In the rows, zero is written as 128.
Rotation paths and how fast each direction turns (degrees a step):
Each turn is a multiple of 5 degrees from 10 to 175, or 0.
Each row of a path follows its step; steps can be skipped.
path 1
step 0: [130 128 127 122 122 127 127 124 116 126 122 124 117 131 133 126 131 119
 127 132 120 134 131 125 130 122 131 118 119 122 126 127 132 134 122 125
 130 121]
step 4: [131 130 127 125 123 119 128 133 131 128 125 123 124 125 138 134 122 116
 129 133 127 123 132 125 123 124 129 116 118 124 128 127 126 131 116 131
 126 123]
step 11: [131 134 132 127 123 130 138 126 124 131 127 125 120 128 128 124 116 122
 121 127 120 128 127 122 131 129 132 119 119 126 122 117 133 125 126 129
 135 125]
step 12: [131 134 128 116 132 124 134 131 136 122 117 122 131 128 125 128 123 126
 128 135 124 127 136 133 124 126 130 120 124 137 131 124 125 130 123 132
 132 119]
step 14: [131 146 133 129 123 122 135 126 127 127 118 126 130 131 132 121 126 125
 119 133 123 130 131 129 126 132 127 119 132 133 126 119 125 127 127 132
 129 123]
step 15: [128 127 130 118 127 126 128 133 132 129 130 124 130 128 128 129 121 115
 133 128 121 123 131 127 132 130 132 119 119 127 122 118 131 129 131 141
 133 121]
step 16: [134 140 139 116 134 126 130 131 127 138 117 126 130 129 129 127 124 127
 130 135 123 132 122 126 125 127 124 128 127 133 128 122 126 133 122 128
 131 125]
step 18: [122 141 133 121 131 119 126 127 136 134 122 122 134 118 127 124 123 131
 125 131 126 129 127 127 130 133 127 124 122 127 126 119 127 129 129 137
 136 124]
step 19: [132 129 137 122 129 135 127 131 117 130 122 125 127 125 133 123 128 118
 132 131 122 135 126 133 134 126 131 122 118 133 127 118 129 130 127 132
 125 118]
step 21: [127 138 136 122 128 130 128 128 130 134 127 127 135 116 139 130 134 120
 128 133 122 122 131 133 130 129 131 121 120 124 125 123 129 127 132 129
 123 121]
Speeds:
[126 126 129 127 127 130 127 130 130 129 127 129 126 127 126 127 126 127
 127 123 126 129 128 129 129 130 127 130 130 124 124 126 128 127 127 126
 130 128] | 170
[128 127 125 130 127 127 125 128 126 126 127 129 128 127 127 124 127 126
 129 129 129 130 126 124 128 129 129 127 125 128 127 125 128 126 128 130
 131 128] | 95
[127 130 127 127 131 130 129 128 125 126 125 128 130 126 128 126 133 127
 127 126 124 127 129 126 126 129 129 127 129 127 130 128 127 128 125 126
 128 129] | 155
path 2
step 0: [122 127 129 134 135 126 115 129 124 125 132 122 132 121 135 127 123 137
 142 123 129 126 125 129 135 127 127 135 132 121 130 128 121 127 129 126
 131 121]
step 7: [135 132 134 131 127 127 127 129 124 124 121 121 135 137 127 135 127 131
 133 133 125 127 136 130 134 128 126 114 122 125 120 126 139 128 134 128
 131 133]
step 8: [126 133 125 134 129 118 132 121 124 126 129 124 132 137 135 125 125 126
 120 117 125 131 124 125 136 123 125 130 129 119 131 136 136 137 131 123
 133 129]
step 11: [126 130 133 117 135 136 124 122 123 123 136 124 131 135 129 137 124 130
 126 127 131 128 115 129 127 133 132 121 129 126 127 127 138 127 137 128
 121 124]
step 12: [130 129 141 135 125 128 122 124 128 131 123 124 140 131 130 132 126 135
 132 126 126 119 124 131 139 125 118 123 128 132 127 124 135 134 129 126
 125 135]
step 13: [124 129 119 139 125 120 124 133 121 119 131 120 123 130 129 125 128 134
 128 127 125 127 127 129 134 126 122 123 126 123 128 131 129 140 127 120
 140 126]
step 15: [127 131 133 127 129 138 128 131 127 131 127 122 138 132 127 136 123 141
 126 129 133 135 130 136 124 126 133 130 119 123 135 128 123 130 123 138
 123 121]
step 18: [117 126 125 134 126 128 119 139 125 126 130 131 126 127 133 125 126 142
 137 136 123 126 125 127 141 123 128 130 130 122 126 130 126 134 125 127
 132 124]
step 20: [134 130 136 124 132 129 128 125 133 121 132 118 138 134 134 137 124 134
 123 124 130 135 135 133 130 128 131 129 128 120 126 134 131 122 133 136
 125 123]
step 21: [134 130 128 137 131 134 124 120 126 135 122 128 139 139 127 129 121 129
 139 117 124 129 124 129 130 130 124 133 128 128 126 134 128 135 129 127
 132 122]
Speeds:
[129 131 124 128 129 128 129 129 126 125 124 129 126 128 127 130 128 128
 126 127 127 127 128 129 126 126 127 127 125 129 127 129 130 126 130 124
 130 127] | 125
[129 127 128 128 127 127 127 129 126 128 130 125 126 128 125 127 131 125
 131 128 130 130 132 128 129 129 126 124 125 130 128 127 128 130 127 127
 130 127] | 120
[128 126 127 127 128 126 129 127 130 128 130 130 129 127 128 127 130 131
 125 127 127 129 130 126 128 124 128 125 128 125 128 131 129 127 122 128
 130 128] | 70
[126 128 127 131 126 131 129 127 125 123 127 130 131 127 127 126 128 130
 127 128 131 130 131 129 132 128 128 129 128 125 128 128 126 127 128 127
 127 129] | 140
path 3
step 0: [133 124 133 130 121 133 128 126 136 134 130 140 123 121 130 126 124 128
 136 133 135 130 133 127 117 123 129 119 119 134 134 128 122 134 129 124
 127 122]
step 1: [132 126 122 124 131 131 123 123 137 120 130 126 126 133 124 134 123 131
 137 131 120 123 144 132 123 127 132 123 118 127 135 131 133 126 125 125
 124 118]
step 2: [129 130 123 136 128 141 125 134 132 128 131 134 128 125 123 129 130 132
 122 136 120 127 130 130 119 125 135 124 129 137 131 139 120 129 121 132
 127 116]
step 6: [137 131 134 128 127 129 133 132 132 122 129 129 126 133 132 132 135 118
 136 139 128 132 144 128 122 134 130 129 128 130 134 122 133 137 122 130
 128 119]
step 10: [133 124 125 135 128 133 124 123 131 123 129 140 132 136 125 124 143 132
 130 137 128 131 122 136 120 123 123 134 137 124 135 132 124 126 125 129
 123 125]
step 11: [132 118 134 125 122 124 132 125 123 119 123 126 132 124 126 124 132 122
 123 130 130 132 137 137 119 131 123 140 126 134 139 128 128 131 120 131
 123 127]
step 12: [144 127 135 135 123 123 129 126 129 117 131 134 118 127 125 128 132 128
 127 136 130 129 134 128 129 128 128 123 139 132 140 129 125 122 126 122
 124 135]
step 13: [139 124 123 135 130 125 125 123 128 124 123 134 140 137 133 117 126 129
 133 130 123 127 140 134 127 121 123 136 132 137 132 130 128 123 126 125
 129 130]
step 19: [139 124 134 125 125 132 123 122 118 124 127 127 134 122 124 123 124 135
 124 131 127 125 140 126 125 126 141 136 123 132 128 141 125 126 128 129
 124 124]
step 20: [138 116 128 136 122 132 123 140 126 134 134 131 124 127 125 127 124 129
 133 129 123 130 135 128 128 125 144 129 134 124 134 125 129 121 125 131
 123 131]
Speeds:
[128 128 124 127 126 129 124 129 128 129 130 128 129 128 127 126 128 127
 124 127 125 128 127 129 129 128 129 127 129 125 127 128 129 127 129 133
 131 128] | 60
[130 126 129 131 132 130 128 129 129 128 126 129 126 129 130 130 126 129
 129 126 123 126 128 129 130 129 127 127 130 128 127 127 129 126 126 127
 130 127] | 95
[128 127 126 128 125 130 131 129 130 127 130 130 128 128 130 129 130 129
 130 129 129 127 125 129 134 128 131 127 129 127 129 129 130 130 126 128
 126 129] | 175
[129 128 129 126 126 129 129 128 127 122 129 125 129 127 130 132 127 127
 125 129 128 129 128 126 128 129 128 127 128 128 126 131 125 127 127 127
 130 127] | 145
[126 125 128 126 129 130 126 128 126 126 128 126 127 127 126 126 132 130
 126 127 128 126 127 131 126 128 130 126 129 130 128 128 128 126 126 126
 126 128] | 45
[126 126 130 127 129 128 129 127 128 130 129 129 128 129 126 130 128 129
 128 132 128 125 130 129 126 127 128 131 128 122 126 130 128 130 127 129
 127 126] | 80
[127 125 126 127 127 124 129 125 127 127 127 132 128 128 128 129 127 127
 124 127 129 127 130 128 129 125 124 127 131 128 129 128 128 128 127 127
 128 131] | 20
path 4
step 0: [123 118 119 130 126 125 121 122 125 123 133 129 132 135 128 136 127 137
 131 126 132 129 137 126 130 136 134 138 125 128 120 128 131 124 125 128
 123 124]
step 2: [133 130 123 138 130 124 124 125 138 127 131 132 120 129 120 129 122 135
 135 127 130 129 133 135 137 137 120 125 134 125 125 128 125 126 129 126
 134 131]
step 4: [133 132 132 128 123 131 134 134 128 132 127 134 131 131 115 127 127 130
 136 122 131 130 126 126 137 132 132 129 129 132 133 135 126 116 125 135
 127 137]
step 5: [127 132 132 128 136 127 120 131 125 127 124 137 136 127 131 125 131 128
 128 133 133 136 130 117 139 123 131 122 132 133 129 129 128 131 118 136
 128 130]
step 6: [123 135 132 130 124 129 123 127 125 134 124 131 120 131 123 129 131 137
 127 121 124 123 126 125 133 131 140 126 125 138 129 119 132 132 123 137
 128 126]
step 7: [125 118 138 132 131 130 126 119 124 133 132 126 125 123 128 126 131 128
 135 130 134 126 127 129 131 124 131 120 134 132 137 123 136 132 118 123
 129 121]
step 10: [124 126 130 122 119 126 132 133 128 119 127 131 134 128 124 127 122 125
 134 143 125 120 128 133 121 138 133 129 131 134 125 127 124 131 123 130
 130 135]
step 13: [136 123 131 125 131 127 126 123 120 123 133 121 122 125 128 124 131 138
 124 133 133 126 120 124 121 121 131 127 122 122 123 133 137 131 131 131
 130 134]
step 19: [129 129 122 129 129 140 132 132 129 119 121 123 121 133 132 136 134 135
 126 129 134 129 126 121 127 123 125 114 131 123 123 123 125 125 128 127
 125 124]
step 20: [121 126 132 126 129 143 125 134 126 126 123 131 127 130 123 127 128 123
 136 123 125 119 123 124 122 127 124 125 122 130 127 131 132 114 133 128
 133 125]
Speeds:
[127 128 131 130 129 126 128 128 128 127 127 129 129 130 129 127 129 128
 128 126 128 126 125 124 129 127 128 127 127 125 130 129 131 128 130 131
 129 131] | 45
[128 132 126 130 130 128 128 127 131 127 127 129 124 130 127 128 128 127
 127 130 127 129 130 127 129 127 128 128 128 126 126 127 128 132 129 131
 128 125] | 110
path 5
step 0: [128 134 127 136 125 127 128 130 133 131 127 135 130 134 129 130 131 120
 130 133 120 123 124 142 127 126 115 128 131 127 128 139 128 132 127 128
 133 127]
step 2: [134 127 122 132 122 133 126 132 122 126 124 130 126 129 131 118 138 127
 124 125 134 126 133 132 119 131 127 131 124 125 127 143 133 130 125 130
 131 120]
step 5: [139 130 128 130 131 125 116 130 122 120 119 133 125 135 129 130 138 122
 129 120 133 127 136 130 125 126 130 126 126 132 130 135 124 127 132 124
 128 126]
step 9: [127 134 131 135 124 134 123 134 132 127 120 134 136 130 126 130 131 128
 127 126 129 122 119 130 121 127 129 129 117 127 131 134 129 133 126 129
 133 115]
step 11: [135 130 131 126 123 117 121 130 127 124 121 133 131 132 127 124 137 129
 132 122 131 123 128 136 126 129 135 128 132 135 126 136 136 130 128 122
 137 131]
step 13: [136 138 125 135 129 121 128 130 131 132 119 139 125 120 122 131 131 127
 125 129 124 135 134 134 124 124 116 129 127 129 130 135 131 127 128 126
 131 126]
step 14: [130 132 130 137 121 129 126 123 116 127 124 134 126 131 127 128 133 131
 127 130 133 126 130 132 130 123 122 126 138 129 127 141 129 131 134 119
 135 129]
step 17: [132 133 123 130 118 123 121 132 123 130 123 127 126 135 137 127 133 132
 138 124 128 131 123 138 125 129 129 128 129 127 134 139 131 131 131 129
 132 128]
step 20: [134 130 129 131 125 125 117 123 123 128 120 136 131 137 126 136 128 129
 132 130 125 136 131 130 129 118 125 127 129 125 129 138 134 136 131 126
 130 125]
step 21: [134 131 123 130 125 134 127 129 125 129 118 130 131 128 130 131 135 122
 124 127 141 127 132 125 129 116 128 128 128 130 132 138 129 126 122 122
 135 120]
Speeds:
[126 132 127 128 129 129 129 129 126 126 125 126 126 129 127 128 127 130
 129 130 129 130 130 128 126 128 128 127 127 129 133 128 129 127 129 131
 128 124] | 95
[129 129 129 125 124 126 129 128 126 127 129 128 127 128 130 127 126 127
 129 130 131 128 130 129 132 126 131 127 130 131 130 129 127 128 128 126
 131 129] | 110
[126 128 126 126 131 128 129 132 129 131 126 127 131 123 129 130 127 127
 126 129 130 129 126 126 128 126 128 126 129 128 129 128 126 130 127 129
 129 128] | 125
[125 129 129 130 125 131 127 130 130 129 132 128 127 128 130 127 128 128
 130 128 129 127 126 130 127 131 126 127 127 127 129 127 124 129 129 132
 132 129] | 45
[128 125 128 127 129 127 129 132 129 128 128 129 126 128 132 129 129 131
 132 125 128 127 126 127 126 131 130 130 127 131 131 127 129 128 129 126
 127 128] | 55
[129 127 132 125 127 128 129 130 132 128 126 129 128 129 128 127 126 133
 127 127 128 132 130 127 129 129 126 128 128 127 126 129 129 129 127 129
 130 128] | 155
